Sida: -.36 .05 -.05 -.34 .00 .16 -.25 -.01 -.70 .44 .76 .17 -.03 .01 .18 -.58
 -.73 -.02 .50 -.64 -.14 .18 .71 -.07 -.38 -.02 -.91 .07 .16 .38 .28
 -.38 -.13 .17 -.57 -.08 -.52 .16 .04 .50 -.05 -.58
dop: -.25 .59 -.31 .10 .07 .06 .70 .10 -.13 -.06 -.03 -.69 -.01 -.17 .19 .86
 .30 .29 -.38 -.15 .08 .10 .17 .30 -.24 .05 -.01 .10 .30 .24 -.11 -.25
 -.07 .59 .30 .03 -.06 .53 -.33 .14 .04 -.01
vif: -.10 -.55 -.08 .10 -.29 -.30 -.26 .84 -.28 .18 .57 .73 .12 -.15 -.31
 -.10 -.23 .59 .63 -.55 .22 .30 .24 -.36 -.05 -.16 -.04 .19 -.16 -.04
 .49 -.15 .28 -.13 -.37 -.21 .38 .41 -.48 -.15 -.29 -.42
count dop: .29 -> 1
count vif: -.28 -> 1
which: -.36 .05 -.05 -.34 .00 .16 -.25 -.01 -.70 .44 .76 .17 -.03 .01 .18 -.58
 -.73 -.02 .50 -.64 -.14 .18 .71 -.07 -.38 -.02 -.91 .07 .16 .38 .28
 -.38 -.13 .17 -.57 -.08 -.52 .16 .04 .50 -.05 -.58 -> Sida
count dop: -.01 -> 3
which: -.10 -.55 -.08 .10 -.29 -.30 -.26 .84 -.28 .18 .57 .73 .12 -.15 -.31
 -.10 -.23 .59 .63 -.55 .22 .30 .24 -.36 -.05 -.16 -.04 .19 -.16 -.04
 .49 -.15 .28 -.13 -.37 -.21 .38 .41 -.48 -.15 -.29 -.42 -> vif

donu: -.15 .29 -.03 -.07 .47 -.48 .07 .33 .43 .39 .35 .19 .05 .24 -.07 .18
 -.02 .04 .15 -.15 .24 -.36 .06 -.17 .19 .12 -.76 -.15 .06 -.11 -.20
 -.07 .01 .16
bod: -.33 .34 -.10 -.31 -.39 .09 .03 -.31 -.14 -.08 .08 -.22 -.04 .05 .29 .38
 .08 .15 .00 -.39 -.25 .14 .54 .09 .28 -.04 -.23 -.37 -.12 .33 .31 -.21
 .12 -.25
losat: -.32 .34 -.10 -.30 -.39 -.08 .01 -.30 -.14 -.08 .08 -.22 -.04 .05 .29
 .38 .07 .15 .00 -.38 -.24 .14 .55 .09 -.08 -.05 -.23 -.37 -.12 .32 .31
 -.22 .11 -.25
fomu: -.13 .30 -.02 -.06 .47 -.48 .09 .32 .42 .39 .34 .36 .05 .25 -.06 .18
 -.01 .04 .17 -.15 .25 -.36 .06 -.15 .18 .12 -.77 -.17 .06 -.09 -.19
 -.07 .01 .17
kazuk: -.48 .24 -.27 -.28 -.39 -.03 -.09 -.34 .05 -.01 -.10 -.38 -.11 .01 .22
 .36 -.18 .21 .09 -.39 -.13 .20 .41 .11 .32 -.15 -.40 -.25 .01 .10 .08
 .15 .11 -.30
vif: -.34 .35 -.10 -.31 -.41 .08 .02 -.31 -.14 -.07 .09 -.23 -.03 .04 .29 .39
 .07 .14 .00 -.38 -.26 .15 .54 .10 .27 -.05 -.21 -.37 -.11 .32 .31 -.22
 .10 -.25
Reb: -.22 .42 -.05 .09 .26 -.45 .10 .13 .27 -.05 .24 .36 -.08 .01 .05 .28
 -.03 .23 .25 -.38 .05 -.23 .04 -.34 .18 -.04 -.64 -.49 .01 .07 -.17
 -.23 -.22 .07
Sida: -.39 .28 -.26 -.28 -.34 -.03 .01 -.27 .03 .00 -.18 -.46 .02 -.03 .22 .42
 -.19 .24 .13 -.34 -.13 .13 .35 .09 .32 -.23 -.34 -.39 -.05 .10 .08 .20
 .11 -.31
count donu: .19 -> 2
which: -.13 .30 -.02 -.06 .47 -.48 .09 .32 .42 .39 .34 .36 .05 .25 -.06 .18
 -.01 .04 .17 -.15 .25 -.36 .06 -.15 .18 .12 -.77 -.17 .06 -.09 -.19
 -.07 .01 .17 -> fomu
which: -.15 .29 -.03 -.07 .47 -.48 .07 .33 .43 .39 .35 .19 .05 .24 -.07 .18
 -.02 .04 .15 -.15 .24 -.36 .06 -.17 .19 .12 -.76 -.15 .06 -.11 -.20
 -.07 .01 .16 -> donu
which: -.22 .42 -.05 .09 .26 -.45 .10 .13 .27 -.05 .24 .36 -.08 .01 .05 .28
 -.03 .23 .25 -.38 .05 -.23 .04 -.34 .18 -.04 -.64 -.49 .01 .07 -.17
 -.23 -.22 .07 -> Reb
count losat: -.08 -> 3
which: -.48 .24 -.27 -.28 -.39 -.03 -.09 -.34 .05 -.01 -.10 -.38 -.11 .01 .22
 .36 -.18 .21 .09 -.39 -.13 .20 .41 .11 .32 -.15 -.40 -.25 .01 .10 .08
 .15 .11 -.30 -> kazuk
which: -.33 .34 -.10 -.31 -.39 .09 .03 -.31 -.14 -.08 .08 -.22 -.04 .05 .29 .38
 .08 .15 .00 -.39 -.25 .14 .54 .09 .28 -.04 -.23 -.37 -.12 .33 .31 -.21
 .12 -.25 -> bod

donu: .16 .13 .09 .02 .14 -.06 -.20 .14 .33 -.06 -.01 -.03 -.20 -.01 -.13 .06
 -.01 .13 -.06 .57 -.01 .03 -.29 -.01 .02 -.13 -.05 .11 -.07 .26 .22
 -.01 .05 -.38 .05 .07 .00 .30
kavum: .00 .04 -.06 .02 .20 -.05 .16 .03 .00 .15 -.12 .08 -.16 -.05 -.09 -.02
 -.03 .07 .04 .19 -.15 -.10 -.11 .01 -.26 .07 -.33 .03 .00 .29 -.05 .43
 .01 -.57 .05 -.01 -.09 -.33
fomu: .02 -.06 -.17 .04 .20 -.14 .28 -.01 .30 -.04 .05 -.03 -.24 .08 -.11 -.09
 -.29 -.21 -.29 .53 -.18 -.10 .02 .00 -.06 -.29 -.45 .07 -.05 -.13 .33
 .14 -.03 -.11 -.12 .15 .17 -.29
vif: .12 -.05 -.23 .01 .05 .07 -.20 .07 -.05 -.08 -.10 -.03 -.17 .23 -.04 .01
 .00 -.04 -.02 .26 .13 .09 -.15 .18 -.03 -.05 -.72 .01 -.01 -.05 .05
 -.20 -.09 -.03 -.18 -.06 -.03 -.05
count fomu: -.29 -> 4
count vif: -.03 -> 4
which: .12 -.05 -.23 .01 .05 .07 -.20 .07 -.05 -.08 -.10 -.03 -.17 .23 -.04 .01
 .00 -.04 -.02 .26 .13 .09 -.15 .18 -.03 -.05 -.72 .01 -.01 -.05 .05
 -.20 -.09 -.03 -.18 -.06 -.03 -.05 -> vif
count donu: -.01 -> 6

losat: -.63 .62 .64 -.55 -.63 -.51 .18 -.51 -.51 .61
donu: -.63 -.30 -.17 -.09 -.69 -.70 -.13 .07 .01 .34
bod: -.63 -.30 -.17 -.09 -.69 -.70 -.27 .70 .47 .09
Sida: .41 -.43 -.75 .00 -.16 -.49 .00 -.39 -.76 .38
kazuk: -.19 -.10 -.65 -.64 -.54 -.47 .36 -.83 -.12 -.11
fil: .62 -.14 -.34 .81 -.60 .66 -.20 -.58 -.69 .28
which: -.63 -.30 -.17 -.09 -.69 -.70 -.13 .07 .01 .34 -> donu
which: .41 -.43 -.75 .00 -.16 -.49 .00 -.39 -.76 .38 -> Sida
count losat: -.64 -> 0

losat: .63 -.34 .52 .84 .19 -.23 -.78 .74 .00 -.23 -.35 .62 -.22 -.50 .43 .64
 .79 -.83 -.69 .39 .89 .57 -.35 -.72 -.30
Sida: .65 .05 .00 -.33 -.46 .17 -.29 .86 .49 .77 .05 -.25 .32 .30 -.82 -.54
 .22 .19 .63 .57 .02 .36 -.08 -.28 -.37
fil: -.17 .81 .36 .71 -.68 -.82 -.05 .12 -.32 -.32 -.57 -.78 -.38 -.78 -.12
 .21 -.26 -.56 .06 -.65 .44 .32 -.80 -.68 -.09
dop: -.13 -.06 .28 .19 -.17 .81 .89 .48 .88 .18 .82 -.71 .31 -.71 .48 -.66
 .48 -.18 -.76 .65 -.15 -.39 .00 .48 .67
kazuk: -.78 .61 .02 -.09 .23 .41 .57 .82 .07 .24 -.50 -.20 .10 .66 .18 -.34
 -.14 -.52 -.84 -.11 -.50 .41 -.67 -.16 .29
donu: -.52 .00 -.67 -.58 -.06 -.42 .66 -.32 -.64 -.58 .52 .70 .73 .25 .48 .24
 .40 .86 -.41 .27 .01 .85 -.67 .27 .54
kavum: .41 -.17 .59 .87 -.21 .51 .80 .33 .20 .53 .09 .78 .45 .69 .14 .22 -.42
 -.36 -.31 -.44 .64 -.07 .07 .60 .00
bod: -.41 -.42 -.63 -.05 .40 -.75 -.57 .74 -.20 .05 -.17 .36 .63 -.76 .87
 -.82 .76 .37 .68 -.79 -.20 .20 .37 .37 -.39
count dop: .49 -> 0
which: -.13 -.06 .28 .19 -.17 .81 .89 .48 .88 .18 .82 -.71 .31 -.71 .48 -.66
 .48 -.18 -.76 .65 -.15 -.39 .00 .48 .67 -> dop
which: .63 -.34 .52 .84 .19 -.23 -.78 .74 .00 -.23 -.35 .62 -.22 -.50 .43 .64
 .79 -.83 -.69 .39 .89 .57 -.35 -.72 -.30 -> losat
count fil: -.68 -> 2
which: -.41 -.42 -.63 -.05 .40 -.75 -.57 .74 -.20 .05 -.17 .36 .63 -.76 .87
 -.82 .76 .37 .68 -.79 -.20 .20 .37 .37 -.39 -> bod

